One turning vector, and how many ticks it has turned:
The counts run from 0 to 318.
[120,119,124,133,154,137,101,102,194,132,99,119,163,160,127,117,92,152,101,119,115,118,163,119,181,124,145,104,103,165,146,140,133,129,106,172,143,157,171,132,168,173,160,108,131,132,119,179,122,122,161,159,145,157,140,113,132,128,95,140,147,99,139,167,140,111,154,89,123,127,137,149,121]	264
[100,109,127,146,146,144,98,124,148,126,71,149,160,160,149,120,123,148,99,108,106,118,156,94,162,110,146,113,149,152,171,163,141,112,112,137,118,121,132,137,170,154,146,102,116,116,134,149,103,122,174,148,166,150,136,96,107,103,103,173,147,80,134,191,137,100,144,86,132,124,123,128,117]	126
[102,104,140,154,115,123,112,113,161,132,75,147,139,180,118,114,121,157,97,102,99,107,159,89,150,89,144,106,133,141,157,152,129,110,127,149,130,134,134,121,161,165,148,110,100,136,111,139,107,115,175,132,181,125,146,102,106,96,116,169,156,79,144,172,150,110,135,90,113,121,139,132,130]	150
[97,108,138,148,155,116,95,133,158,139,96,113,131,184,107,110,132,144,103,91,124,117,172,118,158,100,148,145,147,146,156,137,178,138,115,162,127,135,150,132,162,142,154,129,110,133,132,160,99,116,163,124,162,146,141,118,112,86,142,187,157,77,141,182,143,134,132,89,115,122,140,129,119]	177
[117,122,114,130,165,141,91,108,176,123,101,132,175,156,145,123,107,144,104,120,122,117,155,107,182,119,147,115,118,181,161,142,152,126,115,159,135,139,164,143,174,171,163,103,120,112,120,182,118,120,164,159,137,164,133,108,135,129,104,153,159,114,146,175,139,108,155,90,123,128,125,149,116]	64
[105,108,129,114,137,122,92,103,163,118,79,148,148,167,146,110,106,126,90,105,115,116,141,94,169,95,136,113,125,144,167,137,138,111,115,155,134,138,137,128,171,164,160,104,107,111,135,158,102,115,182,132,171,143,151,96,118,106,95,158,149,100,142,174,144,111,139,89,96,126,130,144,110]	110
[122,117,120,143,160,136,106,106,195,133,103,112,163,164,111,116,97,167,106,122,116,112,167,124,176,123,150,111,105,174,140,140,141,130,108,174,147,152,178,136,163,173,156,111,126,137,102,178,124,124,160,161,144,153,135,119,133,123,109,144,157,102,146,164,140,114,146,95,126,126,139,152,129]	42
[90,112,136,163,124,123,99,114,152,135,74,136,126,176,126,111,130,146,114,99,125,109,154,106,164,100,158,116,137,146,163,133,145,120,126,162,111,150,129,124,166,152,148,116,113,122,117,146,97,125,170,137,160,138,148,93,119,88,121,183,157,81,135,197,141,120,152,81,124,126,146,123,110]	168
[114,133,109,136,139,137,108,105,184,131,90,128,152,161,136,121,91,155,107,123,118,101,152,112,168,101,150,93,111,168,133,128,136,113,126,166,133,139,155,109,156,171,158,117,117,113,104,173,129,102,177,155,145,134,147,111,136,104,101,158,159,114,147,169,156,110,158,87,133,128,152,171,118]	49
[115,103,135,117,168,130,81,129,152,116,91,135,156,166,132,118,122,140,90,102,116,120,159,87,164,106,132,145,140,158,161,154,149,127,109,137,145,110,147,145,171,162,157,114,107,135,131,167,100,118,173,139,169,160,148,118,107,107,111,177,139,86,144,165,149,111,124,76,102,123,127,135,124]	118
[118,118,117,120,176,147,85,121,171,122,103,121,167,147,146,125,106,148,99,121,117,119,159,100,177,118,143,126,126,176,154,146,140,132,108,144,141,118,158,136,163,169,161,116,122,128,124,182,116,114,167,159,138,173,141,116,123,119,100,167,138,99,141,168,146,100,146,75,130,124,133,152,120]	282
[118,122,115,115,179,147,83,127,170,122,98,116,163,146,143,126,103,146,98,121,118,121,160,106,179,118,140,129,126,175,148,146,145,136,107,146,144,117,157,134,156,165,159,118,125,127,125,181,115,113,169,158,143,169,143,122,124,112,98,169,134,95,137,170,147,102,145,74,132,124,136,156,119]	281
[100,129,117,159,155,138,99,119,174,140,103,108,144,160,122,122,117,155,120,109,131,108,170,127,178,124,161,117,126,172,142,129,155,132,118,171,119,149,152,125,163,161,153,128,128,127,108,173,112,121,159,162,128,156,141,108,136,102,117,174,158,91,134,184,144,122,167,81,146,128,153,140,121]	224
[97,107,137,150,159,120,96,136,159,140,91,110,130,176,105,111,129,146,107,90,125,115,173,120,162,107,152,145,147,149,152,139,174,139,112,163,129,134,148,132,157,141,149,129,117,136,131,160,96,117,163,131,161,147,139,120,110,84,138,184,153,72,136,183,143,135,134,86,122,122,142,126,119]	178
[116,126,115,136,166,141,111,123,193,138,102,102,152,163,107,123,93,169,102,116,109,110,174,127,164,118,146,118,123,167,122,139,148,134,107,164,150,128,170,117,146,165,158,126,126,141,104,178,129,105,166,157,155,144,138,135,120,102,114,159,151,92,142,158,157,117,137,85,139,124,148,165,131]	38
[119,129,107,114,159,144,95,120,174,126,93,140,175,160,145,127,98,137,91,119,104,110,156,100,164,94,139,106,135,163,146,144,160,122,123,146,136,109,150,124,159,162,162,114,110,100,131,175,129,89,179,141,158,141,137,122,117,101,106,167,159,112,149,170,154,110,146,96,128,126,129,171,119]	72
[106,130,116,145,168,134,103,134,175,138,102,104,143,170,116,121,115,152,108,111,120,108,171,126,160,94,152,125,142,163,140,130,180,141,125,164,132,125,160,118,148,149,162,135,117,122,120,178,121,93,162,134,145,144,137,134,121,84,135,183,162,98,143,177,155,131,146,92,141,122,153,164,123]	15
[99,123,129,156,127,114,113,106,183,144,89,118,130,177,108,110,104,151,109,103,120,100,166,127,164,97,155,99,119,147,136,119,154,124,128,185,122,162,149,108,162,156,156,129,117,124,115,165,119,108,169,136,153,125,145,110,131,88,122,165,171,93,145,175,149,134,157,92,124,126,158,153,120]	211
[98,107,141,145,151,115,95,131,160,137,97,118,133,187,105,107,134,143,99,90,121,113,168,111,155,93,149,142,143,148,157,136,178,135,121,161,128,133,148,131,162,146,159,130,107,133,130,159,101,112,163,119,160,142,142,118,113,86,144,184,161,80,142,178,143,138,129,92,112,120,142,129,119]	176
[107,93,143,148,153,135,100,126,162,134,87,132,159,177,106,114,125,165,95,101,99,125,172,101,157,117,142,130,139,150,161,166,139,126,103,145,142,131,156,146,166,160,146,103,113,149,127,149,106,132,161,142,182,148,135,113,100,115,115,157,145,65,141,169,134,109,120,93,111,120,120,121,132]	141
[121,101,133,107,163,128,92,113,181,117,92,125,155,164,117,113,91,145,81,109,109,122,163,105,168,116,130,130,115,149,147,151,134,124,94,153,158,128,161,137,167,166,158,106,118,140,129,171,107,119,176,142,178,151,146,120,112,114,95,150,137,86,142,155,146,107,122,83,99,125,127,147,123]	98
[102,113,134,179,145,139,106,126,161,144,94,126,157,181,110,119,143,168,117,105,115,113,175,111,159,113,158,124,144,167,163,154,162,134,123,155,118,139,152,141,168,157,149,119,113,137,115,155,111,128,152,148,149,148,128,109,116,108,139,176,165,78,144,186,135,119,145,96,134,122,133,117,132]	184
[116,119,121,145,171,141,101,120,190,145,106,108,173,159,113,123,107,162,106,114,114,118,175,129,175,123,148,116,127,167,145,144,171,143,109,173,134,145,176,140,162,161,158,116,132,127,131,183,129,112,150,155,137,158,123,124,127,114,124,153,162,94,143,176,132,125,153,104,137,127,129,147,128]	242
[117,108,123,136,155,151,102,115,171,128,80,140,178,161,136,120,105,163,94,125,91,121,158,95,166,115,144,107,125,160,166,168,125,118,105,143,142,126,158,140,162,173,151,91,121,130,124,159,121,123,168,156,172,152,131,108,111,126,94,147,142,87,140,172,138,92,137,96,127,122,117,145,128]	305
[114,132,115,138,170,142,100,135,182,141,108,106,162,159,118,126,109,157,102,113,114,109,176,117,164,104,147,118,140,168,133,135,176,139,121,160,133,119,162,122,151,154,163,135,120,125,124,182,130,91,162,145,139,148,136,139,120,94,128,179,161,94,147,168,153,129,147,92,140,123,145,165,131]	237
[103,102,138,128,142,124,100,123,159,129,74,149,155,175,127,110,117,135,84,103,98,120,155,97,155,88,136,117,146,133,172,155,158,118,115,148,129,126,140,130,164,148,152,102,102,116,149,147,107,105,174,116,187,134,133,108,104,93,117,164,158,83,144,181,137,123,131,104,106,125,121,139,120]	132
[109,117,116,125,158,141,91,108,173,126,85,138,173,155,155,120,103,137,98,123,115,122,147,108,183,106,143,104,125,161,171,144,150,123,110,156,130,141,154,140,170,163,158,97,123,107,144,174,119,115,167,144,148,162,131,100,125,120,97,149,151,108,138,190,132,109,158,98,125,127,124,148,106]	287
[118,128,109,124,179,143,90,124,176,123,102,110,160,151,135,127,97,148,106,117,123,112,161,114,177,126,145,129,121,176,140,138,148,132,107,155,141,121,160,129,161,165,159,122,125,125,112,188,114,113,171,165,140,163,144,122,128,111,104,169,141,99,140,168,151,110,147,74,133,129,139,159,117]	60
[118,121,116,108,167,123,91,111,185,127,105,116,150,163,124,114,88,129,95,111,127,113,159,120,174,104,138,124,114,161,136,122,161,128,112,170,149,136,165,121,162,161,168,122,118,118,123,188,118,102,175,137,151,149,145,127,134,104,106,159,154,111,149,161,154,128,139,89,107,127,143,168,113]	55
[99,101,144,136,141,112,103,125,163,130,80,118,118,179,106,106,114,146,96,90,116,115,165,113,157,99,140,136,135,133,150,138,146,126,107,157,137,139,142,122,159,149,148,123,111,144,125,150,96,120,175,126,184,134,153,114,109,84,119,173,146,69,135,171,148,124,122,79,106,121,146,134,119]	156
[109,133,107,137,142,136,108,103,186,131,84,125,152,157,137,122,89,152,106,123,116,104,151,118,173,107,152,94,110,165,136,129,135,115,123,169,128,144,153,109,155,169,158,115,123,115,107,173,126,105,175,155,146,136,143,107,135,106,98,156,159,109,143,176,154,109,161,86,136,129,149,168,116]	48
